Rows are one point carried round by a steady rotation, each followed by how many steps it has turned.
The counts run from 0 to 431.
[  6.0  21.8  15.8  -0.9  11.3  -2.3  30.4  37.2  -2.4   7.6  -5.9 -10.8
 -20.5  15.1  -6.4  -8.9   1.3  -9.5  -6.7 -19.5  15.8 -25.2  10.5  22.0
 -20.3  18.2 -15.2 -44.0  17.1  13.1   6.4  12.8  27.2   0.7  11.6  -1.9
  31.0   5.3   3.2  -6.1 -40.2  -2.9 -14.3]
324
[-10.0   1.8 -14.2  44.7  -2.9 -15.3  22.3  21.7  11.0  14.3  13.7 -12.4
  -2.8   7.9  -0.9   1.8   8.3   1.9 -12.8   2.8  40.2 -24.7  12.2  -6.6
   0.5  13.4 -23.8 -17.1  37.2   0.0  11.6  11.3  41.4  -5.7   4.2 -18.2
  -9.5  -9.4 -12.8  -4.5  -7.4 -14.8  17.0]
416
[  3.2  -3.6   9.8 -11.4  -5.4  19.5   4.7   9.2  -1.3  12.5 -22.8 -17.1
 -26.4  24.5 -14.7  -6.1  19.8  11.5   5.0 -26.0  12.8   1.3   7.9 -16.1
 -19.5  20.6 -22.0 -14.8   8.2 -18.5  -5.1  41.3  19.5   0.6  -0.5 -28.7
  40.9   4.9 -22.7  12.7   6.1  32.2  -5.3]
360
[ -0.1   3.6  -4.1 -12.4   4.0 -17.3 -10.5  21.7  -9.8  10.5 -16.5  -8.3
 -17.1  -9.2 -14.6   3.4  15.5  12.2  -4.1 -26.7  24.6   4.4  -9.5 -12.0
  -8.8  19.4  -9.7 -17.3  32.8 -17.7  16.2  40.1  34.5 -13.7   5.4 -20.9
  44.7  14.8 -25.4  -8.6  -6.3  -0.1  -3.5]
110
[ -6.9  -1.8   4.4   7.0 -11.8  22.3  24.5  10.7   0.8 -23.5  -2.3 -15.2
 -17.7  22.3  -6.9  -6.3  29.0  18.0   9.0  -8.2  20.1  -8.7  10.5 -18.4
  -9.7  34.4 -27.3 -17.8  -1.4  -0.5 -13.4  22.9  10.9  14.3  -7.6 -32.3
  21.1 -17.5  10.5  18.5   5.7  28.7 -22.4]
213
[ -1.2  -2.9   9.2   7.9  10.1  -1.0  -6.9   6.4 -16.5 -12.1 -11.1   4.8
 -32.7 -16.7 -17.8 -15.0  21.2  20.2   7.2 -47.3  30.1 -10.1  -2.7 -23.4
   7.4  19.2 -36.0 -18.8  21.0 -12.1   2.6  21.1  25.2   7.9  -1.0 -24.1
  24.6   2.2 -11.9  -8.8  -4.0   1.6 -12.0]
370
[  0.8  17.0   4.4  29.8   8.0 -22.4  11.6  11.3  19.4  -4.4   0.5  -1.5
  -9.3  11.8  -9.7 -14.6   4.5  -1.4   2.8   0.1  45.3 -37.0  26.3  10.2
   9.4  20.7  -9.8 -22.9  32.2 -11.6  14.2  -0.2  32.7   3.3   6.3  -7.1
  12.8  -2.0  -0.4  -5.5 -29.3 -18.3  18.3]
156
[ -4.5  10.6 -21.9  -1.6   7.7 -14.9   6.6   4.0   7.7  23.5 -13.9 -18.7
   1.8   1.6 -27.5   0.8  17.2  -3.5  -1.2  -5.5  31.6 -17.9  11.8  -6.9
 -28.4  18.6   2.0   9.4  33.1 -10.0   7.5  38.6  40.3 -30.6   5.6  -7.7
  29.6   6.8 -26.6   0.9  -9.1   0.3  22.2]
96
[ -5.9  15.6 -28.6 -10.3  12.8 -16.7  22.2  17.8  20.1  10.3  -0.5 -16.3
   7.0   7.9 -14.5  -0.6  13.6  -7.8 -10.4  16.9  34.5 -27.9  17.4   0.2
 -22.8  18.9  -0.5   6.6  29.3  -2.6  15.7  23.8  33.6 -23.1   1.0  -5.3
  33.0  -7.2  -7.9  -1.0 -20.0  -3.9  27.2]
83
[ -9.0  20.2  -8.0 -22.0  19.7   0.3   5.9  11.1  -4.2 -30.3 -13.1 -17.5
  -6.3 -10.5 -14.3   1.0  32.0  17.5  -5.5 -14.1  27.8  -9.3   7.8 -24.9
 -11.7  36.2 -27.2  -8.8   9.3   9.7   3.5  26.9  12.5  -7.4  -7.5 -23.4
  50.7 -11.4  12.4   1.5  -6.5  18.7 -19.8]
49
[  0.4  -4.5 -16.3   7.0 -10.8   8.8  -1.7  -0.6   8.6  -4.1  -4.5   6.3
 -20.0   3.2 -12.3  -4.5  29.4   8.8   1.4  -4.9  47.1   7.1   7.0 -23.2
   2.4  13.9 -25.3 -11.9  21.8 -23.1   4.4  25.8  33.1  -5.0  -7.1 -20.7
  38.6  -5.6  -0.3 -19.1  16.2   1.9  12.9]
367
[  1.2  20.3   9.8  -8.0  22.8  20.8  -9.2   0.3  -6.1  -3.6 -17.8   1.2
 -30.8  -7.3 -20.6  -6.2  30.2  16.6   4.6 -37.6  21.5 -12.7   5.8 -21.2
  -2.8  15.1 -37.2 -16.6   9.4  -9.1   2.8  16.7  22.1   8.2  -9.2 -24.5
  44.4   5.9   1.9 -10.7  -6.0  10.5  -8.9]
371
[-10.0   2.8 -32.8  20.0 -29.2   8.0  20.3  29.1   8.4  12.3  14.1 -12.3
   7.0   1.6  -2.7  14.7  23.5 -13.4 -10.1   8.0  42.0   8.6  -4.1   5.9
  -0.6   2.9 -19.3 -16.7  24.9   8.3   9.9  37.6  49.9 -19.0  -1.1 -11.6
  25.0   9.6   2.6 -12.5  -2.9  -0.5   9.6]
266
[ -5.2  11.1  21.0  21.8   5.9  -8.7  20.6  26.0  -4.6  28.4 -10.4 -10.2
 -23.1  10.1   3.5   5.5  -8.0   7.4 -17.8 -32.7  15.9 -25.1   1.2  -9.8
 -20.2   8.8 -30.2 -21.8  31.2  -3.6   7.3  16.2  34.2   4.0  -5.1 -20.2
  12.9  -7.0 -19.5  -5.2 -14.4   0.9  10.8]
173
[  5.1  18.7   4.9 -17.1  17.7  -9.7  29.9  24.2  -3.2 -22.4 -13.3 -16.8
 -23.5   9.8 -24.6 -22.0  14.0  14.1   9.8 -22.5  10.7 -28.8  16.5   1.5
 -24.7  30.8  -4.5 -16.8  12.6   7.7  -5.2  17.8  10.8   3.8   6.8  -9.1
  37.0 -12.5  -1.2  16.2 -36.1  10.4  -7.4]
310
[-11.7   2.3 -20.6   3.5   8.3 -31.6  -3.1  16.3  -8.5 -39.1  -3.2  -8.0
  -9.3 -24.8 -22.1 -10.6  32.2  24.9   3.2 -27.5  33.0 -11.2  -3.5 -17.5
   4.6  27.5 -17.8  -8.5  29.6   4.7  -3.0  20.3  26.5  -4.6  -1.4 -25.2
  15.3  -6.1  -3.2   0.5 -14.0  -4.2 -13.1]
47
[  2.9 -10.3  16.8  10.3 -24.1  13.3  15.0  23.3  -9.9   7.7 -10.0 -12.0
 -33.3  15.1  -9.6  -4.4  10.0  14.5   9.0 -31.9  11.3   9.1  -0.2  -0.4
  -6.8  18.6 -21.6 -27.5  17.7 -12.6   3.2  35.8  27.7  12.7  -0.3 -22.6
  30.0  13.1 -19.5   6.5   1.7  24.5 -10.9]
361
[ -7.5  14.0   6.3   1.6  29.9   1.3  18.7  13.6  -1.6 -14.6  -6.1  -1.5
 -27.6   1.2   4.2  -3.6  10.8  13.2 -12.1 -25.7  21.6 -41.1  14.9  -7.2
 -16.0  20.5 -40.3 -25.3   8.2   4.7  -3.1  -1.1  17.4  16.3  -7.8 -21.2
  22.1 -29.1   9.8  -5.7 -23.3  -0.6   3.9]
396
[ -9.8   2.9  -9.3  17.9  -3.0 -24.6   5.0  17.3   9.9 -33.6   2.1  -5.6
 -10.3 -11.0  -0.3  -3.5  24.9  19.1  -6.9  -0.1  40.0 -14.1   7.5 -17.6
  22.1  26.2 -23.9 -17.2  21.6  -9.7  12.4  13.7  21.3   2.4  -6.7 -34.1
  18.1 -18.1   3.1  -1.2  -9.7  -5.1   0.5]
219
[ -3.7   1.1 -18.6   7.5 -19.3  27.1  25.2  17.2  -8.9   0.4  -3.5 -33.2
   2.3  11.6 -26.9  -6.2  37.2   6.2  17.7 -12.7  17.0   4.2   2.5  -2.7
 -18.0  21.3 -18.5  -5.4  11.5   8.8 -13.7  46.9  25.2 -13.8   7.3  -8.3
  15.3  19.3  -4.3  10.7  -4.6  21.4 -21.9]
276
[  2.2  12.5  -6.1  -6.2  -8.0   3.0  37.4  36.4  -4.0 -25.3   7.0 -10.2
 -20.5   7.5  -2.8  -4.6  16.3   0.8  -6.6   3.5  21.3  -9.3  10.0   5.2
 -19.6  16.6 -26.1 -38.2   8.3  22.0  -6.7   8.7  16.9   1.6  -0.4 -12.6
  34.0 -26.7  29.9   1.1 -23.8  12.6 -17.1]
65
[ -7.2   3.1  -0.8   8.5  15.3 -18.1   2.4  10.3   0.1  26.5 -15.7 -10.9
  -8.5   5.6 -25.1  -7.4  13.0   1.7   2.0 -26.9  25.7 -26.4   1.4  -8.2
 -13.9  11.8  -5.8  -7.8  39.9 -12.7  10.0  24.5  42.1 -15.4   6.1  -1.9
  21.8  16.9 -36.5  -6.0 -11.7  -6.8  13.9]
344
[-11.2   9.0 -11.0  11.4   3.6 -24.3  -1.2  16.7   6.8  10.0  -5.6 -21.4
   9.2 -15.8 -14.9  16.5  18.3   7.3  -6.3 -10.3  26.4  -8.7  -9.8 -20.3
   5.3  22.1 -19.9 -11.9  31.7  -6.4  18.7  40.8  50.3 -21.4   0.0 -32.1
  14.0  13.9 -16.5  -2.6  -9.7  -3.6   4.3]
22
[ 11.8   2.5  -7.9   7.3  -4.9  28.1  16.0   3.1   9.3 -19.9  -5.7  -8.7
  -8.0  19.1 -31.0 -35.4  38.5   3.4  24.6  -4.6  32.5  -1.0  26.5   4.7
   2.8  17.3 -11.8 -22.1   4.3 -13.1  -6.2  30.2  16.7  -0.9   6.1  -3.1
  37.5   7.1  13.5   7.3  -9.2   5.1  -3.7]
129
[  0.5  -0.2 -10.7  16.3 -21.2  -7.5  28.6  34.3  10.4 -26.0   4.9  -3.6
 -21.2  19.6 -11.3 -25.7   9.0   2.5  13.2   4.3  34.1 -20.6  18.4  22.8
 -11.6  20.2  -2.0 -26.3  27.3   3.4  -1.0  10.8  24.1  -0.6  10.2   1.6
  11.2 -11.7  -1.8  -0.5 -23.0  -5.6  -2.0]
315
[  6.8   0.0 -11.4  -9.4 -20.7  15.8  15.7  29.3 -16.1 -19.3   0.7 -11.5
 -30.3   2.5  -8.4  -0.1  24.3   9.8  -3.5 -18.4  15.9   9.4 -11.4   2.9
 -16.8  15.4 -19.8 -28.8   7.5  12.8 -12.7  32.5  24.6  -1.8   7.3 -16.4
  43.1  -6.9  14.5  -7.9  -1.1  19.6 -25.5]
287
[-10.0  -2.2  14.0  14.4  -4.3   2.8   7.7  20.7 -14.5  23.3 -13.6 -12.4
 -24.5   4.1   5.2  18.2   7.7  10.5 -16.1 -27.7  14.4  -7.0 -11.4 -17.1
 -14.4   7.0 -44.8 -26.6  23.4  -0.5   6.4  28.0  34.3   8.3  -7.5 -29.6
  28.5  -0.7 -10.5 -10.1   0.9  19.3   1.5]
186
[  2.9  14.3  14.3 -12.4  17.3  25.2  -0.1   3.2  -2.2  -2.8 -23.2  -9.9
 -24.7  13.0 -17.6 -12.6  24.3  18.0  11.2 -27.7  15.7  -4.4   6.4 -21.4
 -10.2  25.7 -28.5  -7.0   1.5 -17.7  -5.8  29.7  13.9   7.6  -4.6 -26.2
  52.2   8.1  -0.5   2.9  -4.5  23.7  -4.8]
372
[  4.9   1.6  18.6   2.8  -1.8   7.4  10.3  12.5  -1.8 -11.7 -17.2 -10.9
 -31.7  23.9 -16.7 -13.4  20.7  22.9   9.4 -17.8  17.4  -0.4  14.3 -12.0
  -5.2  24.5 -27.3 -27.1   3.2 -15.3  -3.9  33.2  13.8  18.1   5.2 -26.5
  38.5   3.1 -12.1  14.2  -6.2  26.8 -11.2]
373
[  1.9   7.7   1.0  12.5 -12.8  36.4  17.1  17.2  -9.8  33.5   2.1  -6.0
 -17.6  19.4 -18.3  -1.9  15.9   0.5   5.9 -25.7  25.1  -1.2   5.7  10.6
 -21.8  -5.7 -30.2 -26.6  17.6   5.6  -6.9  29.8  33.0  -7.2  12.2  -4.6
  29.9  20.7   6.0 -17.9  -7.4   4.3   0.0]
350
[ -1.5   3.8 -11.8  17.4  -6.5 -17.0   7.4   7.2  18.2 -35.2   2.4 -19.6
  -1.1   2.3 -12.3 -13.2  34.5  17.5   4.9  12.6  43.1 -14.9  25.3 -12.5
  19.3  34.0 -13.9 -14.0  13.4 -17.4   9.9  24.0  27.7  -0.2  -3.7 -27.9
  13.0 -11.0   3.0  18.7  -3.0   2.0   1.2]
218
